In the rows, zero is written as 128.
X: several groups of rows, each row roughly a mix of its group's hidden directions
X (118 x 11)
[[153  97 116 126 103 167 144  88 140  76 142]
 [155 129 103 131 178 143 135  88  79 114 147]
 [143 164 105 150 134  86 146  84 141  98 159]
 [124 124 172 142 147 131 175 138 107 150  74]
 [124 180 152 143 115 119 168  94 168 111 146]
 [174 120 128 145 120  64  89 130 141 141 116]
 [122 104 183 138 165 143  79 112 123 151 118]
 [179 112  96 142 136 133 168 157 105  91 112]
 [130 134  87 147 137  80 136 148 117 188 136]
 [103 140 198 125 136 145 113 110  90 103 119]
 [137 153 102 132 140  54 121 153 125 107 106]
 [109  65 129  97 123 124 149  83 111 127 102]
 [ 83 142 157 124 107  84 116 129 122 142  74]
 [176  85 118  93 121  98  98 115 130 163 135]
 [155 105  93 109 103  88 153 103 172 106 128]
 [106 100  80 126 100 134 105  68 130 137 140]
 [155 141  49 113 106 123 129 140 148 122 143]
 [153  92 154 146  98 122 131  68 120  96 115]
 [137 139 161  98 151  98 145 165 178 159 123]
 [ 71 128 150 152 154 135 162 153  93 131 152]
 [147  67 154 127 109 141 149  80 120 113 110]
 [109 136  63  93 110 132 165 136 124 107 151]
 [174 117 115  94 135 166 105 108 102 170 143]
 [ 72 176 163 107 119 128 138 129 122 157 107]
 [ 95 158 134 160 132 134 110 134 144  58 127]
 [ 93 139 135 139 123  64  98 171 142 128 139]
 [124 130 170 151 100 126 100 172 157  87 147]
 [148 113 113 161 145 125 152  67  82 118 131]
 [143 135 143 184 126 167 144 109 130  85  96]
 [177 182  98 145 136 127 119 160 121  99 141]
 [102  77 167 130 133 155 124 112 181 121 130]
 [115 184 109 170 138 136 157 150 151  98 112]
 [102  75 133 149 141 136 133  90 167 167 129]
 [165 145  64  95 121 147 135 128 149 141 155]
 [103 109 134  79 121 144 115  82 127  79 111]
 [157 104 119 113 150 197 148 131 115 160 116]
 [100 205 101 126 139 117 150 145 131 132 143]
 [167 144 115 120 132  82 137  81 156  96 106]
 [113 173 145 135 181 117 162 138 129 129  84]
 [ 73 119 136  76 127 114 122 148 109 140  87]
 [142 198 119 119 140 145 144 130  91  94 114]
 [136  99 144 138 139 207 122 138 102 143 122]
 [135 150 150  96 144 141 121 183  97  80 132]
 [ 89 157 140  98 133 103  84 143 104 146 167]
 [179 122 118 144 103 124 176  83 127 147 110]
 [125  84 135 148 118 103  79 182 142 137 131]
 [152 142 136 137 123 138  82  62 109 144 104]
 [ 72 123 120 131 128  96 158 172 114 140 164]
 [165 101 136 179 114 116 161 109 113 107  89]
 [101 169 159 139 115  96 133 158 168 167 128]
 [111  68 164 122 143 121  83 145 134 102 117]
 [137 120 136  88 173  96  95 158 128 169 117]
 [138 165 101 101 154 137 192 111 138 142 110]
 [125 113  94 129 139 133  77 114 119 159 186]
 [119 176  93 103 113 123 182 105 127 145 149]
 [162 152 100 154 106  91  77 138 149 117 146]
 [163 171 108 158  74 117 125 134 127  93 128]
 [ 80 167 115 133 113  98 150 138 110 177 145]
 [122  97 153 150 124 118  81  86 157 169 123]
 [ 70 137 124 118 142 174 141 174 122 133 148]
 [148 144  83 132 128 117 114 150 188 161 152]
 [137 175 125 197  92 113 135 125 124 120 128]
 [136 153 160 149 106 110 116  64 100 101 128]
 [156  85 162 120 136 163 124  78 105 120 107]
 [140 171 109 113 189 154 128 129 115 166 131]
 [ 79 174 136 137 146  82 125 155 142 103 125]
 [ 99 211 140 122 132 122 140 120 128 143 145]
 [130 172 110 101 119 100  85 143 139  78 113]
 [153 110 150 191 116 151 161 119 122 125  90]
 [147  91 125 146 145 115 185 121  91 120  91]
 [155  65 141  85 141 145  96 111 119 139 128]
 [133  83 127 113 121 182  87 136  93 128 108]
 [151  64 137 128 147 140 122 144 176 143 154]
 [172  84 115 163 145  88 148 147 155 125 134]
 [136 116 120 101 108 155 106 114  86  64 120]
 [116 114 153 155 116 142 103 147 156 193 155]
 [156  95 114 130 113 161 114  66 129 110  98]
 [133 155  89 128 132  97 170  89 116  91 153]
 [125 116  49 102  97 122 138 122 126 114 145]
 [111  94 129 167  92  95 117 177 117 109 147]
 [107 149 163  94  97 126 152 130 105  70 129]
 [ 88 148 168 174 148 119 146 119 118 171 138]
 [124 129 116 172 112  99  78 116  86 160 118]
 [108 120 180 151 168 123 116 179 136 150 140]
 [135 117  59 118  98 113 155 125  91 109 126]
 [125 145 117 131 114 140  83 104  60 101 132]
 [177 160 113 145 178 136 112 147 144 134  92]
 [ 99  79 129 135  77 133 147  79 134 126 132]
 [119  94 102 141 111 135 109  57 139 153 122]
 [130 135 154 147 127 131 186 113  94 118  76]
 [174 146 127 156 172 128 134 148 138 148  77]
 [149 107 140 181 118 179 153 114 126 105  99]
 [123 130  87 126 128 127 179 139 132 150 189]
 [132 108 147 121 153 160  93 182 116  85 138]
 [ 66 115 125  82 131 139 139  99 116 157 152]
 [ 75 127 112 112 101 144 105  98 107 164 164]
 [139  57  88 137 140 102 138 128  99 135 128]
 [119  83  66  88 119 129 135  99 115 124 127]
 [164 151  91 149 103 128 134  98 121  72 145]
 [130 143 124 136 162 145  63 168 120 137 158]
 [143 138 137 142 156 153  65 163 159 136 151]
 [100  93 119  90 100 140 102 111  97  98  90]
 [132 109 188 153 152 138 124  96  97 137  92]
 [145 119 117 131 142 119 114  73 147 190 106]
 [ 84 188 148 120  90 143 117 120 110 141 111]
 [141 148 167 147 116  66 113 150 107 158 113]
 [111  97 111 112  95 115 131 115  89  92  76]
 [112 158  80 110 114 110 149 177 129 116 166]
 [124 113 157 145  81 153 178 153 145 135  96]
 [125 150 156 105 164 144 116 188 102 101 141]
 [122 142  59 112  97 116 120 143 155 124 165]
 [116 146 109 176 103  95 100 111 142 174 150]
 [175 187  99 152 133 131 150 118 125 156 115]
 [156  63 155 126 159 152 144 120 161 122 129]
 [129 101 130  98 172 121  91  77 141 103 143]
 [191 162 122 120 103 122  99 143 113  95 107]
 [128 143  85 144 118 156 153 114  76 148 168]
 [101 118 125  99 103 137  74 124 117 110 182]]

which group is each row in? (one row of each group first)
[100 180 141 147 114  92 166 144 142 156 150] -> D
[158 135 136 146 104  84 100  79 134  88 126] -> U
[148 133  98  80 164 118 147 152 139  77 134] -> F

[ 79 144 162 111 109 108 149 137 118 140  73] -> F
[104  93 132  78 109 156 123 112 119  87  95] -> F
[133 125 114 140 120 110 171  62 125  88 139] -> F
[ 77 111 164 151 123  88 111 149 137  89 122] -> U
[150 138 138 112 141 132  56 144 169 142 142] -> D
[167 164  96 141 110 109 115 114  71 128 110] -> D
[ 95 164 126 160 154 154 149 154 146  83 107] -> U
[127 201 123 118 106 130 153 124 124  83 116] -> F
[ 94 178 103 126 127  96 144  89 109 137 162] -> F
[127 111 159 108 181  97 129 147 125 160  85] -> U
[136 106 175 136 168 140  86 101 114 139  92] -> F
